Rotation paths and how fast each direction turns (degrees per step)
Each turn is a multiple of 5 degrees from 10 to 175, or 0.
Each row of a path follows its step; steps can be skipped.
path 1
step 0: [-10.1  17.5  10.7   9.9  -2.3 -19.4   5.9   7.1  19.6   7.2  -2.7  -8.1
 -20.5  -3.9   6.4  -2.5 -24.9 -17.0  16.4 -23.2 -22.7  -9.8 -10.1  29.7
  -7.7 -18.5  30.3]
step 1: [  1.7  -5.8   8.0   3.8  -8.3 -23.3  12.3  17.8 -23.1 -29.6  -2.7 -49.8
  -8.1 -11.0  -2.7   9.4  23.8   0.8  13.1   1.1  15.4  -7.8   0.2 -11.1
  -3.8  12.3  -0.5]
step 2: [  4.6   5.0 -26.7  18.4  -5.7  17.9  -3.7   9.7  -1.2  -1.8   3.2   7.5
  21.4 -17.2  -3.8 -11.3  -9.2 -27.1  18.8  13.7 -11.5 -39.7  10.8  -9.0
 -23.5 -16.8  -5.1]
step 3: [ 13.0  -3.0  28.1   7.2 -29.4   2.6 -20.8  14.3   0.9 -27.1  -0.3   0.0
  13.7 -12.4  24.4   9.5 -17.0  13.9   2.9 -21.8  -1.6   3.7 -13.0  14.0
   8.6 -17.8  24.7]
step 4: [-20.7   1.7  -1.0  25.2  26.7 -13.5  -1.3  25.6  -8.4  -2.9  11.2  -9.6
  -0.5   2.9   2.4  20.2  24.0 -11.7  12.0  21.7  13.4  13.3 -10.1   8.4
 -31.1  -6.7  20.3]
step 5: [ 14.2  11.1  21.7  -5.4 -28.0   7.0  27.9  19.4  -5.0  -5.1  -8.9   6.1
  12.4  -6.1 -16.3  13.7  -0.2 -30.8  21.5  16.5  -6.7 -13.6  14.2  17.5
  10.0 -11.4 -20.1]
step 6: [ 23.5   3.9  -3.4   6.7  25.5  -5.8  -4.9   6.7   8.4 -18.7   2.6 -12.5
  -1.3 -22.6   2.4  -0.7 -44.2  -8.6  30.4 -20.5   5.8   9.8 -23.5  -3.0
  -5.5  -4.5   9.1]
step 7: [ -5.1  -9.2  15.6  -3.4  -8.1  -0.7   9.2  25.0  -4.4 -16.4  18.9 -11.0
   9.1 -19.9  25.5 -23.6  30.1 -22.0  -5.4   7.6  -1.4  -1.5  -3.9   8.0
 -18.7  28.4  17.8]
step 8: [  0.8  25.9 -14.1   1.1  -9.8   7.8 -13.6 -18.7 -23.1 -15.2  17.8  -1.2
  24.2 -16.6  -4.4   8.1   0.6 -16.6  22.9  17.5  10.7  10.0  25.7  12.7
   1.7 -30.6  -1.1]
step 9: [  1.6   6.4  -0.6   0.5   4.6  33.5   4.2  32.6   6.9 -20.5 -20.6   6.2
 -25.1  -5.8  25.7   2.4 -13.0   4.6  18.5   5.6 -16.8  11.3 -20.2  19.6
   9.2 -11.8  10.7]
Directions:
[  1.7   7.0   0.4   6.9  -2.6   0.1   6.1 -13.9  -6.6  -0.6   2.0  -4.1
   2.6   6.2   4.2   5.3  14.9 -10.1   0.0   7.2   0.8  -2.3  -7.3  -6.4
   0.0   1.8  -5.0] : 115
[  4.2   4.0  -1.3  -5.8   0.1   5.9  -3.1   0.2  -1.1  12.2  11.4  -0.7
   8.5  -0.8  -3.8   3.6  -2.0  -6.1  -3.6   2.1   1.4 -14.6   7.5   9.4
   6.5  -4.8  -4.7] : 125
[  1.5  -0.6  -5.1   2.9   5.9  10.0   9.9   1.7  -1.6  -5.6 -12.8  -5.9
  -2.5   1.7  -3.0  -0.3  -1.2   7.5   7.1   0.5   5.9  -7.8   1.5   5.9
   0.4  -0.7 -15.3] : 95
[  4.2  -1.1   1.0   2.9  -4.7  -0.8   0.6  -1.9  12.6  11.0  -2.9 -11.7
   7.6   6.6   7.0  -9.0   0.3   4.2   3.6   3.1  10.5   3.5  -4.7   7.3
  -1.9   1.1   6.6] : 110
[-6.2  2.6 -0.9  8.7 -2.6  0.5  4.6  9.3  4.1  2.8  4.9  8.3 -5.3 15.5
  2.4 13.3 -2.3 -0.3  2.9  1.1  3.6  8.3  2.2  5.0  7.9 -1.8 -1.4] : 70
path 2
step 0: [ -8.4  21.3  -1.2   0.5   8.5   7.0  -6.2 -11.4   2.9   0.0  28.8 -19.2
  26.7   4.4  -2.3  -5.3 -17.3   7.9   0.8  13.7   9.5 -23.7  12.7  -7.9
 -21.6 -12.9  -3.3]
step 1: [ 11.3 -19.8  -0.7  -0.2  10.1 -21.3  -7.4  -2.9 -12.1  -9.6  26.3  -0.9
  10.6 -27.8 -19.8 -15.7  10.0   5.0   7.9   5.7  13.2 -16.2   8.3 -19.4
   8.9   7.9  -1.0]
step 2: [-18.5   2.9 -20.6 -12.8 -13.8 -12.8 -14.1   1.0  -3.1   1.1   6.5  -2.8
   2.9  -4.0 -14.5   3.6  14.9 -12.1  13.7  35.9   2.5 -17.2  10.5  11.1
 -14.3  -4.6  21.0]
step 3: [ 12.1  -9.6  10.7 -22.6 -11.2   4.1   1.7   0.5 -31.3 -14.9  25.0 -23.7
  22.0  -7.8  11.1   5.4   5.6 -14.0  -1.4  15.7 -11.1  -0.2   5.7  -1.6
  -3.0  -7.1  -4.1]
step 4: [  2.5 -42.3   3.2 -14.3 -17.1  15.3 -20.7 -13.6   7.2   2.0  11.0  -6.6
 -14.9  -2.1  -8.7  -9.2  14.8   7.8   3.4  16.3   4.0  -3.8  14.6  13.4
  10.3  -4.0  -1.3]
step 5: [ -8.8  14.6  -1.9   0.6   1.5  20.3  -6.0 -20.2   2.8   3.6  27.6 -20.8
   9.9  11.2   8.9 -10.3   4.9   9.1  -1.4  19.8 -13.7  -3.2  17.2  18.0
 -22.4  15.7  -2.1]
step 6: [ 15.7 -12.8  16.7   1.6  16.7  12.9 -14.2  -3.3   7.1  -6.5  26.5  -8.3
  13.0 -22.8 -26.4  -2.4   0.7   5.9  -3.0   6.6 -13.5 -18.0  -2.5  -8.7
   7.9  15.2 -17.3]
step 7: [ -8.9   2.0  -2.2   7.6  -3.0  -4.5 -29.0  17.1  -6.3  19.1  13.7   2.6
  -2.9   1.5 -25.2   2.7   5.8   2.1   6.6  18.2  17.0 -21.2  16.6  17.6
 -12.1  18.4   4.1]
step 8: [  8.9  15.7  10.3 -15.6  -6.2  -6.1 -18.2   3.7 -17.7  -2.2  23.6  -8.4
  27.7   2.6   2.5  -5.6  -7.1  -8.0 -15.9  25.8   6.6 -13.0 -13.1 -14.6
 -15.3  -6.6  -6.5]
step 9: [-12.0 -28.5  11.7 -10.9  -2.2  -9.5 -23.9  -6.9 -13.8   1.1  23.0  -7.7
  -7.1 -18.5 -12.6  -6.3  15.0   7.7  -1.3  -1.3  20.7  -7.6   7.9  -5.2
   4.8 -25.6   2.6]
Directions:
[-12.4   8.5   2.0  -0.2  -3.3   6.0  -3.0   4.3   4.8   0.5   0.7  -1.6
  -8.4  -3.5  -0.9   2.7  -9.5  -5.7   1.5  -2.3   3.3   0.0  15.5   6.1
  -3.7  -3.1  11.6] : 145
[ -4.0   3.2  -7.3  -0.5  11.7  -5.1   0.0   1.3   0.9  -7.1  -2.6   3.2
   6.3 -12.6  -8.6   5.2   6.4   0.1  -2.9  -3.2 -11.7  -0.5  -1.3   9.1
  -0.4   7.8   6.8] : 80
[ -6.7  -6.6   2.5  -6.4  -1.0  -4.9  -8.9   5.6  -5.4   0.2  -5.9  -5.9
  -0.7  -6.1  12.2   4.4   1.0 -10.4  -8.5   5.4   6.8   4.8 -10.2   5.9
   0.4   0.2   1.2] : 65
[  1.4 -11.2  -8.1  -7.5  -0.5  11.2  10.0  -3.6  -3.7  -5.2  -2.2  -0.2
  -4.2   0.1   4.5   1.3   9.5  -9.6   6.9   1.1  -3.6   2.7   3.4  -6.9
  -7.0   0.1   8.1] : 45
[  0.3  -2.7   7.1  -7.9  -1.3  -6.4   8.6   3.0  -9.0   2.3   1.4   4.4
  -9.3   2.5  -3.3  -1.5  -1.0   9.6 -10.3   7.3 -10.7   2.8   1.1   3.7
  -2.1 -10.4   6.1] : 60
[ -1.3   8.1 -15.8  -2.2   1.0  -0.7   8.7   4.3   1.6   3.4   1.4 -13.6
   1.1  11.0  -3.7   0.6   2.0  -3.2  -9.4   2.0   2.6  -0.1  -0.2   5.7
  -6.9  -1.9  -6.8] : 140
path 3
step 0: [-23.9  18.9  17.5 -23.1  -4.2  -4.6  -1.5  14.4   9.5 -27.7 -11.8   4.1
  11.4  -4.6  -2.9 -34.9   4.8  -1.5  20.9  19.7  11.1  25.3 -10.9   6.6
  27.4 -12.6  -6.7]
step 1: [-17.3 -14.6  -6.2 -16.2 -25.4   5.5   3.3  17.1 -17.9 -19.1 -26.1 -23.8
  31.4  16.4  14.7   8.2  -2.3 -20.2   6.8  10.5  -6.3  22.4   1.1 -21.6
  17.0   3.6   7.2]
step 2: [  1.7 -13.0  23.1  -6.7   2.3 -25.2   3.7  -2.4  -7.1  -0.5  -9.9  -9.3
  31.7  22.3   5.8  -9.4 -31.0 -17.5  -6.8 -11.6  14.5 -26.1 -12.5 -11.5
  27.9  -0.2  23.0]
step 3: [  3.0  13.5  13.8 -27.5  11.5 -23.5  -7.7 -19.6   8.9  10.4 -12.7 -15.6
  42.4  16.3  -2.7 -12.4  -1.8 -13.2   7.2  10.0  -9.6 -12.1  -5.2   7.1
 -21.9 -28.0 -12.9]
step 4: [ 21.0 -19.3 -16.1  -2.3   2.0  -4.5  10.2  -9.1  -7.9   6.8  -1.6 -16.5
  32.7 -14.2  15.4 -22.4  18.1  -5.8   9.0  -6.5  26.3  13.9   0.1 -25.7
 -19.8 -31.9  -2.8]
step 5: [ 20.9  -1.1  26.2   7.6  10.5  -2.7   1.8  11.4  -9.9 -10.5  -3.4 -12.6
  27.8 -20.6  15.5  -7.5 -17.3  23.0  36.0  -9.5  28.3   6.0  19.3  12.2
  -6.8   0.4  13.0]
step 6: [ 16.8  16.9  -5.3  -6.9 -13.4 -38.8  15.0  31.6  14.6 -11.4 -14.2  11.0
  10.8 -10.1  -2.8  -6.6 -16.5   1.9  35.6  22.9  -2.2  19.9  -6.3   7.1
   0.2  -8.8  -0.4]
step 7: [ 13.4 -12.0  -3.8   2.1 -21.2 -25.3  10.1  -0.8 -29.4 -23.9  12.4  -3.6
  20.5   5.3  -8.2  -3.0   9.1 -18.4   8.8  12.9 -19.5  30.6  19.8  -0.1
  26.2 -13.1  16.4]
step 8: [-14.4  12.3   2.6   1.6  -2.9 -23.5   8.0   3.3 -22.3 -27.9  33.6  -9.6
  32.4  31.2   0.5 -18.6 -22.8   7.8   5.1 -17.3   1.9  -6.4  -2.6 -10.4
   9.3   9.1  -2.4]
step 9: [-16.7  17.8  19.8  -4.1  -8.4 -16.1   9.4 -11.4 -17.7 -11.6  -4.6  26.4
  31.1   0.7  25.3  -4.9 -16.9 -16.0   1.2  11.2 -15.8  -9.7  -9.7 -17.8
 -29.4 -17.4 -15.1]
Directions:
[ 6.8  6.4 -0.7  2.1  0.7 -8.7  0.0 -1.4  9.6  4.9 -8.0  9.7 -4.2  0.9
 -1.9 -0.6 -3.0 -8.7 -0.9  3.0 -7.6 -8.1  3.5  9.0  2.4 -8.8 11.7] : 100
[ -2.3   4.3  -5.0   2.2   6.9   2.3  -4.6   0.3   3.6  -6.2  -3.8 -15.8
   1.6   9.6   6.2   3.4   0.3   7.6   1.4   4.5 -11.2   0.6   9.7   5.9
  -7.1   2.4   4.5] : 160
[ -5.6  -9.4  -0.1   2.4  -1.8   1.0   3.1  -9.3   3.6  -7.7  -0.7   0.4
  -0.7   1.4  -7.9   6.4  -7.4  12.7   3.1 -10.2   4.8  -5.1   6.1  -0.6
   6.3 -10.3   5.5] : 125
[  4.1  -7.0  -0.9   7.0   1.0  12.2  14.1  -3.4   3.2   5.4   3.6  -2.1
   1.9   1.6  -0.2   0.6   3.0  -8.8   4.6   2.1  -7.6   5.7   3.3 -12.1
   1.6   0.2   9.9] : 125
[ -3.9   8.0  -3.6   6.3   2.7  12.2  -4.9  -5.9   1.5   0.7  -1.5   5.4
  -0.2 -10.1   8.8 -10.8  -0.4   1.8   5.3  -3.3   7.6   1.6   1.4   0.8
 -11.8  -8.4   2.9] : 65
[  9.9   4.0   0.1  -0.5   7.7   3.8  -1.6   1.7 -11.4   1.4   4.6  -7.3
  -6.8  -0.7   6.3  -6.2  -6.2  -3.6   0.7 -10.1   2.5  -8.1   7.4   1.0
  13.4   2.5   1.6] : 125
[-10.6   6.9   1.4   6.3  -7.3  -0.3  -2.5   8.2   0.2  -0.6   7.4  11.0
   0.3   6.1   5.3  -4.6  -2.0   4.1  -3.1   0.3  -7.1   9.0  10.1  -3.0
  11.1  -2.4  -2.1] : 45
path 4
step 0: [  6.9   9.9 -13.4  10.0  34.9  17.9  12.3 -12.0   7.7   4.4  -2.8  31.1
 -14.7 -20.4  25.2  -5.7  27.5   7.2  -1.3  18.5  20.7   9.3  -7.0   8.9
  33.9  19.2  13.1]
step 1: [  1.6   4.6   1.8  -6.3  15.8 -25.1  11.0  -7.7   6.4  -4.6  -4.9  27.5
  29.6 -12.1   8.2  15.6  37.1 -19.7  12.8  37.6  13.3   0.5  -4.6   6.0
  -8.8 -33.8  -0.9]
step 2: [ 14.9  -8.2 -16.4  30.1   1.2  10.1   7.3 -15.7   0.0 -30.7 -33.7  -2.2
   3.1   1.8  15.8  14.6  36.0  23.9 -11.7   4.3  -1.9   3.4  -0.4  16.7
  23.7 -28.0   7.2]
step 3: [ 23.8   8.4 -21.2  17.5  24.7 -13.6   0.4   7.1   3.4  21.0 -30.3 -16.6
  -9.4  -7.8 -10.6 -10.2  41.0 -20.5  30.5   5.6  17.3  14.8   9.6  -3.1
   1.8 -13.2   9.0]
step 4: [  5.9 -10.3 -16.6   6.5  15.2 -15.8   6.1 -14.0  10.7 -11.5   7.1  -6.4
 -37.6  21.6   6.1  -8.2  27.6 -12.8 -23.3  48.1   7.9   4.8  -9.8  20.4
  15.2  -8.2   2.5]
step 5: [  6.5   1.9  21.9   2.6  -7.2  -8.7  11.2  13.6  23.1   6.8   8.6  -5.1
   1.0  -2.5 -22.4  -0.9  57.6   3.3  -2.5  14.1 -14.0   4.7  15.3 -10.6
  20.7 -37.8  -0.9]
step 6: [ 22.2   4.6 -10.0  16.9  30.7   4.3   6.9  17.7   4.8 -31.9  -0.7  15.0
 -30.7   3.1  22.6 -14.0  36.9  -3.0 -11.6 -11.1  -3.1  -6.7   3.6 -25.0
  26.7   2.3   0.3]
step 7: [ 21.3 -12.4  -7.5   2.4  14.9   0.1  -6.1   2.6  33.6   5.1  17.5  32.4
   0.1   5.8 -16.0  -0.4  41.1 -19.9  18.7   6.9  30.3   1.0 -24.5  -5.9
  -9.0 -12.7 -12.0]
step 8: [ 18.8   6.6  -3.3   5.1  -5.0  25.4  38.7   3.6  14.9 -16.7   1.3  12.2
 -11.7  15.2  23.3  21.5  19.2 -12.8 -25.8   2.0  10.8  14.7  -9.9  17.5
  11.4 -37.3  -3.9]
step 9: [ 28.6  21.6  22.0  -7.0   6.7   8.8   1.6  -5.4  -5.3  14.3 -25.3   6.1
 -29.7 -13.2  -1.2  14.7  45.5   5.3  25.4 -10.8  16.7 -12.6  -3.1  -2.4
  -0.2 -25.7  -1.7]
Directions:
[  6.6  -1.6   3.6   3.7   0.4  13.5   6.7   1.2  -1.3   5.5   2.9 -13.5
   5.9 -10.7   5.8  -0.3  -1.6  -1.8  -1.9  -1.9   3.1   9.0   6.3  -7.2
   9.7   0.1  -1.8] : 125
[ -0.2 -11.1   7.5  -6.5   2.0  -5.6   0.0   2.1   2.5  -0.4  -1.1   2.7
   4.2  -4.9  -5.7   6.1  -5.3  -2.5 -17.3   1.9   2.7   2.7   3.6   9.0
   1.3 -11.1  -6.0] : 110
[ -1.6  -1.5  -4.1  -0.9   1.9   7.6  -1.1  -7.8  -6.4   7.1  -3.7   7.9
  11.4   0.7  -2.8 -12.1 -11.2  -0.9   0.5   5.0  -8.2  -8.5   9.0   3.3
   2.8  -0.6   3.6] : 10
[-12.8  -3.6   0.0  -4.7   0.3   8.0   5.3   6.1  11.1  -6.0   3.0   0.7
  -2.5  -0.7  -8.2  -4.9   1.1  -7.3  -3.9  -3.3   5.3 -11.7  -0.4 -10.0
   5.3   1.8   5.3] : 45
[  0.7  -2.5   7.3  -2.3   2.6  -6.9  -2.7  -6.5  -5.0 -10.7   1.2  -4.4
   5.6  -6.5   7.3   2.4   5.3   7.1   1.9  -2.6  -6.5 -14.7   4.2 -10.9
  -0.1  -6.2  -3.8] : 90
[  8.4  -3.2   2.3  -2.1   1.0   8.1   5.0  -1.8  -2.0  -2.4   7.0   2.1
  -9.4   8.7  -5.7 -10.5   2.1  -2.3   0.8  -6.1  -5.7   1.8   2.0  -2.5
  -7.4  -6.7 -15.7] : 25
path 5
step 0: [ -5.4  17.4  12.2  30.4   5.8  -6.1   5.9  29.2  -5.0   7.5  14.6   1.8
  19.4 -13.3   1.6 -24.6  -4.3  -3.0   2.6 -17.9   2.3   9.4  -9.8  11.2
 -16.0  26.8  24.1]
step 1: [  2.7 -18.2  10.1 -12.2  12.6 -14.4 -27.3  -7.7  -3.4   1.8  -0.9 -19.8
  13.8   5.7   1.6 -16.9  49.8   2.8   7.4   1.4 -15.2  -8.2  -3.4  12.5
 -12.0  -3.6 -12.7]
step 2: [  3.9  17.2   5.9 -10.6   4.4   0.2   0.3  30.5  42.8   4.9  -1.3  -2.6
  -2.6  21.5  13.7  22.4  -2.8 -10.5  18.7  12.0   2.4 -28.3   1.3  -4.2
   7.3  -4.7   3.1]
step 3: [-20.7 -35.3  10.3 -15.2 -11.1   7.3  10.0   8.4  -6.0  17.2  42.3  21.2
 -23.7  -6.5   6.9  -3.8  -3.5   1.8   4.6  -4.8   7.5   3.3  11.7  -2.1
   0.0 -10.6   3.8]
step 4: [-12.8  -4.7 -48.6  -1.2 -17.9  -8.0   5.5  16.4  -7.8  -4.6  -3.1 -15.7
   5.5  -0.1  -3.1 -15.7  -5.3  -5.0  -6.5 -16.0 -33.2  -7.1   0.1  -2.8
  20.4  12.0  -2.0]
step 5: [  1.6   6.3   6.3  19.4  -8.0  11.8 -25.2   7.1 -11.0  -2.8 -14.5  -1.9
 -15.9 -15.4 -22.6   8.2   6.3 -21.0 -19.4  -8.3  13.7 -26.2   8.7   6.2
  -6.0 -23.0 -27.7]
step 6: [-32.8  29.2  14.9  -7.6 -20.9   0.2  -1.8 -21.6   8.1  17.1  -2.3  -2.7
  21.8  -3.6  -6.8   1.2 -20.9  -1.6   9.8   9.4 -10.2   2.6  -1.9 -22.6
 -18.7 -16.4  10.8]
step 7: [ -2.4  -3.0  19.2  -3.8  -3.4  17.5  23.2  -6.7 -17.6 -11.8  -4.3  -7.0
   2.6  10.6  11.1 -22.0  -4.6   9.4  10.2  18.1  -3.4  17.1  -5.5  21.9
  30.8 -14.1 -30.6]
step 8: [ 16.6   5.3 -15.4  -6.1  20.4  -8.6  -0.7  17.0   8.3 -10.0 -10.1 -12.6
 -16.3   5.5 -21.2 -25.6 -34.4 -13.1  13.6   1.3  13.6  17.0   8.8   5.3
 -23.5  11.6   0.0]
step 9: [-17.8  -9.2  -2.9  22.9  28.9  33.0 -14.1  -3.0   0.2   6.4   8.0 -24.8
  -3.4 -11.4   1.8   6.5  24.9  15.4  -8.1  10.8   4.5  17.0   9.6 -16.0
 -14.9   5.9   3.4]
Directions:
[  3.0  11.0  12.1   3.4   6.6   2.8  -6.2  -2.3  -5.9  -1.3  -6.6   1.6
   0.5  -1.5  -9.8 -11.5  -1.4   4.6  12.2   4.2  -1.4   6.9  -0.2  -2.2
   6.0   4.3   2.0] : 45
[ -8.4  -1.5   4.0  -1.5 -11.7   2.7   8.1   5.7   0.4  -0.4  -2.2   8.0
   6.5   0.5  -1.3  -3.3   3.6  16.9  -3.6  -4.0  -4.1   7.4   3.7   9.9
  -2.9   3.7   2.4] : 110
[ -1.4   2.0  -9.6   2.2   9.4  -8.1   4.2   4.2  -7.4   1.7   7.9   2.2
  -6.8  -0.2   1.6 -11.3  -7.2   0.9  -4.1 -11.0   0.5   7.4  -7.2   5.5
   3.4   4.4  -6.9] : 90
[  3.9  -9.0  10.7   1.8   3.6  -0.2   3.1  -7.8   2.5   2.2  -0.3  -6.1
 -10.5  -3.2  -5.0   3.9   5.8   0.2   0.1 -13.0  -6.9   7.1   3.6   5.0
   2.9 -12.0  -1.1] : 175
[  3.9   5.1   3.6  -1.3  -1.6   9.9  -0.7  -7.2  -8.6   4.4  -4.2  -9.2
  -4.8   8.5   8.3   2.9  -8.3  -3.2  -6.3   1.7  -3.4   5.6   3.2   8.2
 -10.2   8.7  -0.2] : 35
[ -4.5  -3.6   0.3  -4.7   0.5  -6.5   9.9   0.3 -11.5   5.5  -5.6  -8.3
  -1.4   1.0   0.7  -3.1  11.1  -0.3  -6.1  11.3  -8.6   1.2  -8.2  -7.3
   4.8   0.2   4.1] : 125
